One hidden turn or mirror swaps the rows below in pairs. Which row is each named row swapped with?
The rows were stretched afterwards, more along some directions than others.
Ral: -15  -5  4  2  8  17  -5  -4  6  -21  -12  -4  7  -2  -5  -10  2
Gavos: 7  14  -7  4  2  2  4  -18  0  -4  -8  -4  7  -9  3  -1  5
kif: -10  -13  3  5  15  3  -18  -6  -7  -12  -14  -1  -4  14  -2  -5  1
fer: 13  2  0  -13  24  -10  -13  -12  0  15  -2  6  2  17  13  -5  17
Tilu: 5  -3  1  -8  10  -11  8  -5  -7  0  -14  1  1  9  2  -5  18
roke: 9  1  -11  5  3  10  -15  -15  -5  -2  -14  6  4  -9  -5  9  3
Gon: -13  5  5  -1  8  -2  -5  17  -17  8  -15  -6  3  2  1  -5  2
pobo: -2  10  2  -10  8  -12  -3  13  -17  4  -6  -13  -3  7  -1  -3  13
ziz: -16  -14  10  7  6  6  -4  5  -7  -11  -5  8  13  7  -2  1  -1
pok: 11  16  8  -14  11  -4  12  8  12  14  -4  4  10  -7  1  -15  8
Pidi: 15  8  -3  -10  5  5  -5  -5  -2  8  0  -13  -3  -3  -4  -13  9
kesoz: -11  -10  17  -12  18  -6  -5  11  4  14  -4  6  10  1  -4  -8  -2
gasuf: -13  -18  -3  1  6  -4  -7  2  -20  -10  -11  -2  11  6  -6  -6  -14
Pem: -13  -2  4  6  18  -14  -8  5  -6  13  0  -10  -6  15  10  -8  -2
nir: -8  -2  0  2  4  12  -7  -3  -3  -6  -6  -7  -2  3  0  11  4
puv: -1  -1  0  -2  9  -1  -17  1  -16  -2  -16  13  6  -2  2  -2  -1
lak: 10  3  6  -2  -1  3  4  2  -19  1  -7  -1  -3  0  -2  -17  13
Madim: -7  -15  -1  1  2  6  3  3  -15  -19  -8  -17  -1  6  -2  0  16
rasol: -5  -14  -2  7  8  9  -8  -5  -3  -24  -3  2  8  -2  2  -1  6
dogun: -4  4  18  -14  19  -15  8  12  8  12  -15  9  10  6  2  -20  5
tel: 16  1  0  -1  14  -12  -13  -12  5  0  3  2  4  9  6  -2  5
pul: -6  -10  5  -2  -3  -2  7  18  -17  -3  6  -6  -3  3  -2  -8  7
pulen: -9  -16  -3  -1  3  5  4  3  -23  4  -22  -8  8  -7  -7  -2  -4
negin: 5  -17  7  3  13  -7  6  11  -8  -5  4  -8  1  9  7  -6  3
Tamat: -7  -22  3  0  -1  -6  1  9  -23  0  -3  -3  -5  8  1  -10  -4
letug: -4  2  1  -10  14  -9  -2  4  6  18  13  -19  -5  4  9  -11  8
segob: -4  -10  1  7  11  -4  -13  4  -9  -18  -3  -7  -10  12  5  -3  12
vob: 32  3  4  -11  10  -5  -11  -8  -16  -4  -10  4  8  -8  -7  -9  16
gedim: 0  9  0  -15  13  -12  -11  10  -7  24  3  -17  -9  6  9  -14  6
rira: -3  -2  -1  -3  22  -8  -4  -11  -1  6  -25  -7  10  -1  -2  -1  -1
keviv: 10  -1  -11  -10  4  -1  -21  -5  -18  14  -9  -2  -4  -3  1  -5  -3
zazu: 9  20  -4  -9  9  -13  6  -5  9  13  -13  -8  7  -7  3  -3  1
susil: 7  4  -1  -4  19  -11  -6  -5  1  16  -6  -16  -11  -2  4  -17  8
Liruk: -5  -9  7  -7  8  8  -14  13  -1  1  6  3  -6  11  7  -17  5
fuvi: -5  -13  2  -1  15  -1  -8  -8  -21  -5  -19  1  15  2  -4  -1  4
Lumip: 12  1  2  -7  19  -11  -16  -11  3  15  -5  18  4  3  8  -4  0
vozo: -12  2  -1  -2  -1  10  -2  -2  -18  -10  -15  -9  1  -11  -7  -12  3
zisa: 6  14  2  -15  14  -3  -19  5  -8  1  -9  -3  4  0  4  -7  22
Vur: 4  -7  -9  -3  3  18  -17  -9  -11  4  -6  -14  -1  -7  -1  -4  7
Kaz: -7  -11  9  -7  14  -6  -2  6  -15  1  -2  19  9  17  11  -7  10
Lukad: 0  -2  12  0  5  3  9  8  10  17  -5  -5  3  -8  -4  -2  -1
Bubo: 3  6  4  -6  0  1  17  5  -11  7  -15  -6  4  -9  -2  -9  10
petup: -7  -4  5  -15  15  7  -23  12  -10  5  3  7  2  10  9  -20  11
puvo: 9  -3  0  -6  -2  -6  -6  9  -22  -6  4  -19  1  -2  -2  -5  1

nir pairs with -> negin
keviv pairs with -> pulen
pok pairs with -> pobo
Pidi pairs with -> pul

